128 stands for zero in the data rows.
Here are some points, each followed by its number:
[136 125 127  60  53 149  91 138  98 131  90  94  47  83 110 103  79 150 132 198 135 153  49 142 102  94  60 133 123 119 129 110  97 136 189 152 171 155 130 119 213 101 120 136  71  90 137 128 127 127 105 100 149 135  89 128 114 105 130 197 161  61  64 100] 0
[ 90  26  88  47  51  77 132  88 173 131  67  66 170 126 174 164 139 119 109  67 164  92 168 133 113 178 178 153 143 137 143 126 130 119 122 205 110 128  80 107 139 111 168 143 183 128 169 150 194 118 132  54 140  94 155 149 162 164 195 121 121 126 110 132] 1
[173 209 130 162 161 130  96 127 168 161 209 145 114 122  89 135  72 141 137 132 157 227 131 125 127 129  58 111 109 186 131 171 133 119 179  55 181 119 126 150 121 172  71 135 104 159 160 116 180  61  97  70  85 122 140 189  77 131  99 185 186 187 101  99] 2
[137 103 147 128 107 124 143 119  94 132  93 110 173 125 107 150 143 123 140 121 114 124 118 110 160 147 135 136 116 153 143 180 157 108 127 153 124 118 123  97 110 139 111 135 133 136 126 135 153 147 133 134  94 104 188 118  94 137 146 140 123  88 158 117] 3
[155 165  92 162 153 137 202  25 156 238 159 147 185 100 118  91  35 214 144  99 225 126   0  96 142  83 116  80 111 170 149 153 120 144 195  41 109 202 157  13  52 147 219  65  54  49  53 129 209 125  87 169  83 147 108  49  72 153 136 135  55 110 111 136] 4
[219 113  98  93 132 115  74 167  79 112  67 101 140  67 158 116 233  59 126 120  69 110 178  41 183 153 183 140 121 129 132  94 146 198 102 152  70 112 135 125 255 123  72  92 131 158 114  64  69 170 160  71 162 135 100 159 183 167 149 123  58 157  99 122] 5
[208 123 129 144 158 122  82 143 149 116 131  98 125 131 183  87  98 169 130 122 100 149 157 101 208 179 151 123 142 173  96 158 173  78 143 145 141  75 121 123  96 146 112 153 155 119 149 125 135 109 105  70  69  85 142 113 146 118 155 118  90 212 130 186] 6
[ 98 193 115 130 154 206 185  99 126 157 255 123 162 171 104 140 101 139  56 103  28 145 167  92 100 149 166 137 111  29 144 114 167  92  66 164 140 146 126 151  41 182 116 174 235 182  36  94 190 157 144 192 170 151  83 124 132 120 198 125 144 137 142 109] 7
[ 76  97 136 129  74 169 187 126 134 152 140 103 114 121 135  99 139 116 145 130 210  91 139 190  75 120 115  74 177  96 134 132  24 144  98 147  91 128 109 137 138  53 163 123 108  79 161 206 161 104 185 108 169 172 121  83 159 104 111 107 133  80  64  56] 8
[ 99 203 118 174 112 141 169 154 129 191 227 148 185 181 146 116 100  73  71 103 131 174 172 138  91  96 117 106 185 104 172 146 128 109 122  81 118  81  48  83  24 233  74 106 190 107 109 154 123 145 162 180 148 116  87  88  88 153 136  97 137 131 148 104] 9
[101  42  94  38  10  66  98  92 149 157 119  28 198 120 180 201 154 121 117  50 157  95 184 132 114 192 175 148 151 214 139 106 118 123  97 193 103 124   2  70 146 111 172 135 171 132 150 203 209 138 132  43 157  59 174 146 171 191 221 164  72 144  78 167] 10
[208 183 143  83 157 102 117  87 105  74 129 112 157  98 132 137  74 169 125 134  54 163 129 170 162 124 110 188  77 219 114 157 157 127 194 143  94 129 189 125 172 119 104 140  73 195 144 133  93 104  94 136 115 133 169 195 123 177 171 167 121 189 145 127] 11
[212 206 108 153 136 134 111 124 147 175 184 143  99 148 114 130  81 128 124 141 153 184 123 127 143 119 108 113 111 164 124 141 142 121 148  66 180 143 127 152 116 156 127 145 132  90 130 110 160  75 107  71 101 129 120 149  97 145  98 165 166 142 125 123] 12
[251 232 149  88  89  82 168  92  48  89 131 141 145  67  75 138 118 139 166 175  62 182 144 234 131 146  76 119 140 163 161 191 134 204 194 147 175 166 188 193 191 195  25 137  76 194 108 109  92  66 102  89 129 140 188 194 117 156 153 151 160 123 128  91] 13
[ 92 161 177 135  91 105 160 148 164 139 205 174 176 153 176 140  87 159 127 178 234 212  66 118 159 105 126 153  97 182 138  57 149 103 148 102  96  88  95 127  64 255 150 157 179  95  48 126 175 211  98 143 119 151 197  92 120 114 161 153 136 120 107 118] 14
[ 99  50 119  50  27  73 172  93 153 139 112  52 166 123 148 169 139 146 132  75 133 109 157 149 101 171 181 159 137 165 136 132 102 112  95 204 102 136 106  93 159  84 155 121 161 132 160 169 208 113 132  68 146  98 159 140 151 183 205 135  77 127 107 151] 15
[141 223  93 177 159 153 187 164 135 190 154 117 173  45 120  59 116 131 117  87 103 174 155 152 144  56 145 145 201 175 198 171  93 179 127 120  73  84  70 185  84 213  82  96 173 123  46 129  36 127 136 129 160 161 127  80 129 137 122 160 146 112 120 118] 16
[135  32 156  59 103 168  51 169 101  94  95  75  88 189 138 202  52  63  43 159 149 160 181 155  90 156  94  96 178  18  99  48 129  69 165 173 170 129  76 108 154 120  68 201 109  56 144 152 131 179 255 132 124  64 111 196 234  60 141  43 109  69 131 161] 17
[137 140 158 128 182 111 102 104 157 164 122 212  95 151 125 124 111 124 171 123 193 132 156  85 162  60 138 189  72 140  99  54 195 199  85  63  69 169 158 128 197 166  82 161 127 185  68 139  90 103  97 108 117 160 120 163  68 153 181 147 133 120 151 138] 18
[ 71 146 169  80  50 116 166  57  58 146 134 196 124 156  80 234 162 149 169 213 182 140 120 202  93 126  52  95  92 135 102 111 106 160 124  59 134 139 183 103  61 133 170  95  74 129  70 180 188 138  88 148 112 179 165 130 135 139 170  63 181  65 179 127] 19
[134 199 119 152 136 135 117 110 136 150 208 135 107 140 130 123 102 122 132 132 142 173 138 123 138  92 106 111 124 143 119 134 132 131 146  94 190 137 117 120 118 158  94 147 132 108 130 113 161  84 128  92 101 119 126 143 107 122 113 151 162 139 115 132] 20
[185 157  72 157 161 176 152 123 136 118 136 181 162 103 160 124 150 175  83 121  90 151 100 133 189 105 150 122  98   0 134  49 126 139 162  74 141 111 187 184 159 156 135 176  81 239  99 105  12 117 112 171  92 180 138 134 127  77 149 120 100 133 118 118] 21
New points follow, each followed by the numbers of its two nearest points above by angle, nearest first.
[108 136  63 137 153 179 132 154 103 121 139  97 110 161  84 127 151  93  54 121  61  99 148 138  97 175  88 141 150  84 115 144 112 141 114  89 151 106 118 120 193 110  36 160 186 118 148 144 130  82 154  87 152 126  73 115 130 132 101 105 137  89  92 107] -> 17 7
[ 71 139 182 133 117 125 121 132 151 125 153  98  50 144 155 135 151 150 186 138 200  65  72 127 107 151 135 124 153  87  96 158 182 144 136 167 145 104 150 121 102 102 173  91 134 191 137  57 150 106  89 114 168 164 152 121 142  63 141 132  85 144 167 141] -> 19 8
[119 151  67 153 118 115 122 106 129 136 175 111 160  99  92 163 197  84 141 164 111 156 171 166 126 128 180 166 105 191 152 143 111 166 100  80 108  90 153 179 126 180 108 133 152 191 123 135  94  74 107  56  90 154 153 166 119 163 196 147 188 118 165 132] -> 13 16
[104 193 127 152  96 149 156 168 162  82 203 125 109 121 132 124 149 162 102 179  50 151 101 108 142 130 131 134 115  87 119  98 112  91 120 134 160 146 172 160 105 190 154 153 168 157  77  38 130 141 140 158 131 142 129 117 103  90 115 137 134 178 128 119] -> 7 21
[105 135 171 171 155 170 181 143  88  30 103 194  58 211 101 141  81 153 135 105 207  38  84 179 191 151  99 136  51 177  87  68 160 159 142 154 170 106 208 230 115  63 133 206 182 200 210 103 104 152  84 203 147 191 217 155 181 132  40 154 136 133 119 136] -> 21 11
[ 73   9 193  93  52  85 108 147 124  55 146 158 145 179 176 211 180  94 152 183 134 112 209 192 169  96 160 182  82  98 127  24 121  66  81 187  85 116 177 199 170 113 126 178 158 166 124 133 111 188 145 172 149 138 185 184 167 110 187  93 124  97 167 147] -> 17 1
[234 142  83 122 116 116 115  93 116 158 160  97 155  80 176 136  88 173 165 163 139 158 126 180 146  51 114  86 169 130 162 156  88 132 173  79 103 157 136 143 157 103 142 129  36 122 121 158 105  83 116  61 125 200 148 142 146  87 158 107  89 185  75 107] -> 13 11
[ 69  58 166 119 142 189 126 187 155  96 149  49  64 110 137 114 136 151  95 180 135 105  98 111 112 149 144  17 111  57 132  79  77  85 160 135 204 116  95 165  95  79 164 134 145  56 104  85 130 196 184 178 157 156 101  87 137  26  53  85 157 116 119 131] -> 17 8
[110 197 193  21 204 162  93 143 125 201 107 158 128 118  86 114 157 195 121 128 152 172 187  38 112 175 163  91 143  62  94 164 193 136  95  87 128 137 101  94  22 156 117  84 131 148  65  68 126 181 109 125 108 107  74 110  85 102 119 186 121 191 172 165] -> 7 9
[ 44  45 182 128  66  53  96 192 105  36  93 122  99 188 150 129  11 126  77 104 156  76 114 163  98 112 104 228 130 104  84  79 138 118 154 212 121  63  67 145 183 125  87 175 138 104 189 147 140 190 149 151 193 101 163 168 133 136 107 150 117 100 127 130] -> 17 1
[188 234 106 119 134 137 172 114 120 136  84  92 206 127  92 106 132 138 126  73  91 111 113 141 112 132 119 152 162 146 133 186 133 157 141 179  95 125  95  98 105  62 129  99 111 146 179 141  98 125 138 155 193 123 129  90 115 139 109 122 126 117 114  93] -> 16 11
[169  61 145  58  89 119 137  89 146 158 136 121 209 110 171 107   0 160  67 137 167 138 103 158 120 120  85  61 136  67 158  56 157  80 182 180 109  54 126 110 161 150 113 196  48 104 135 168 137 210 159 168 135 104 188 157 160  88 180 167 137  45  93 144] -> 17 0
[185 118  90 126 146  75 109 124 108  76  78 133 127 143 180 103  84 182 140  58 100  80 115 181 181 140 160 133  90  92 143 145 222 167 174 137 161  78  78 124 146 146  97 168 173 180 196 121 116  70  83  91 137 104 169 176  87 122 137 114 109 136 164 208] -> 6 11
[164 212 204  90 133 221 252 129 157 152 127 148 239 151  74  80  64 133 193 105 208 166 157 141  56 180 162  95 141 245 109 205  24 138 112 215  55 183 129  64 132 210 126  52 143 116  82 157 114 206 161 185 155 118 213  83 134 171 176 157 133 186 147  95] -> 16 4
[204 138 104 102 139 145  99 125  84 106  69 140 126  86 137 104 209  66 137 118  77 116 120  76 164 129 115 172 143 120 116 118 115 216 113 149  88 144 160 126 204 113  84 101 165 131 118  83 102 153 179 103 171 130 125 158 143 170 150 135 106 127 113  97] -> 5 13
[ 45 108 247 129  63  18 140 196 105   0  62 151   0 103 210  98 109 139 208 165 117  93  68 116 187 135  97 174  90  87 139  87 184 175 173 207 216 165 123 137 152 152 108 145 146 171 193  42 141 202  74 191 198 106 122 120  85  67  91  78 148 192 174 152] -> 0 14
[123 134 146 127  90 134 150 164 110  71 102 148  79 195 138 144  99 143 140  92 177  89  93 137 175 163 119 132  89  98 118 101 124 137 162 153 147 111 159 178 138  95 126 159 164 141 180 106 123 137  98 155 146 156 177 127 124 131  65 121 133 118 150 136] -> 21 17
[ 67 105 127 149 156 180 152 145 188 117 178  98 124 167 137 127 220 119 133 152 109  71 105  43 143 186 175 128  93  77 106 112 137  88  84  88 145 135 118 148  84 101 179 133 176 156 137 107 120 128 125 131 100 146  92  79 118  93 116  85 111 155 166 155] -> 7 21
[ 43 100 126 146 185 117 121 149 135 124 176 133 122 176 145 145 115 111  96 185 102 126 134 120 131 139 102 206  78 191 105 143 170 100 144  83 135 101 154 138  95 121  89 139 119 154 147 143 173 110 111 148 115 124 148 124 130 123 119 100 165 163 174 137] -> 2 11
[164 124 139 145 186 119  65 152 188  87 138  88 122 139 197  98 126 160 126 129  99 148 124  79 201 193 167 125 150 139  91 183 189  67 143 119 142  85 121 130  72 143 116 126 168  93 168  97 132 111  89  77  76  82 171 116 141 120 154 112  74 214 107 169] -> 6 2
[ 96  74 129 183 169 131  89 209 115  47 107 139 118 169 171  90  48 121  73 110  35 106 102 155 130 118 120 150 111  76 129 107 155 119 171 141 232  85 120 156 153 169  69 168 129 127 156 104  86 158 152 160 102  96 123 149 150  90  82  91 128 125 166 181] -> 17 21
[ 72  54 131  66  89  62 110 109 158 112 133  99  94  95 143 159 139 121 169 196 129 120 123 125 135 108  91 144  99 123 171 128 130  95 165 110 162 145 148 130 144  80 157 143  64 150 148 171 162 105  64 120  94 135  77 153 139 101 154  79 116  98 179 147] -> 19 0
[ 72  58 104  93  98 133 149 140 188 136   9  98 150 131  59 156 225 170 113  30 156  73  90   3 165 197 184 102 158 138 135 149  99 129  90 141 158 158 125  40  68 125 208 124 135 153 195  96 135 152 101  79 112 104  96  55  64 111 119 169 104 100 132 178] -> 1 15
[ 66 157 129 134 132 152 126 129 108  91  94 156  61 163  55 154  82 105  74 165  47 100 128 158 107 131  81 161 115 108  76 142 133 142  93 116 149 142 124 109 159  76  86 120  96 155 158 131 155 113 142 163 148  86  78  84 111 170  92 135 167 142 137  87] -> 0 17
[182 173 139 183 168 141 155 133  83 139 135 212 101 129  79 110 176 139 178  98 171  85 170 133 140 135 107  87 124  87 149 176 117 171  84  73 152 132 134 172 139 118  89 116 159 143  99 157 124  50 118  69 103 194 101 143 107 141  79 134 169 108  98 152] -> 12 20
[ 53  42 135 160 174 141 173 135  83 113 140 111 131 171 133 151 104  26  51 116 140  65 150  91  89 126 146 153 123  80 119  83 151 103  96 135 105 112  47  86  78  72 129 124 226  49 105 108 162 202 177 210 178 108  92 105 194 149  79  83 103  44 152 144] -> 17 9
[150  20  97 143 184 165  63 114 134 149  78  86 149 136 143 159 154 102  78 171 152 154 145 111 123 121 184 127 138  86  89  93 152  34  80  84  89  86 137 114 123 103 179 135 100  86  44 170  92 162 149 117  62  86  95 173 225  93 151 135  63  65 131 171] -> 17 5
[113 139 105 179 144 144 114 116 176 120 151 101  96 145 159 123 162 147  88 167 105 166 105 103 116 178 143  84 163 109  46 169 133  53 109 135 141 122 129  95  72  95 186 104 148  74 166 101 176 147 121  88 112  67 145 117 152 101  82 110 119 172  78 125] -> 6 20
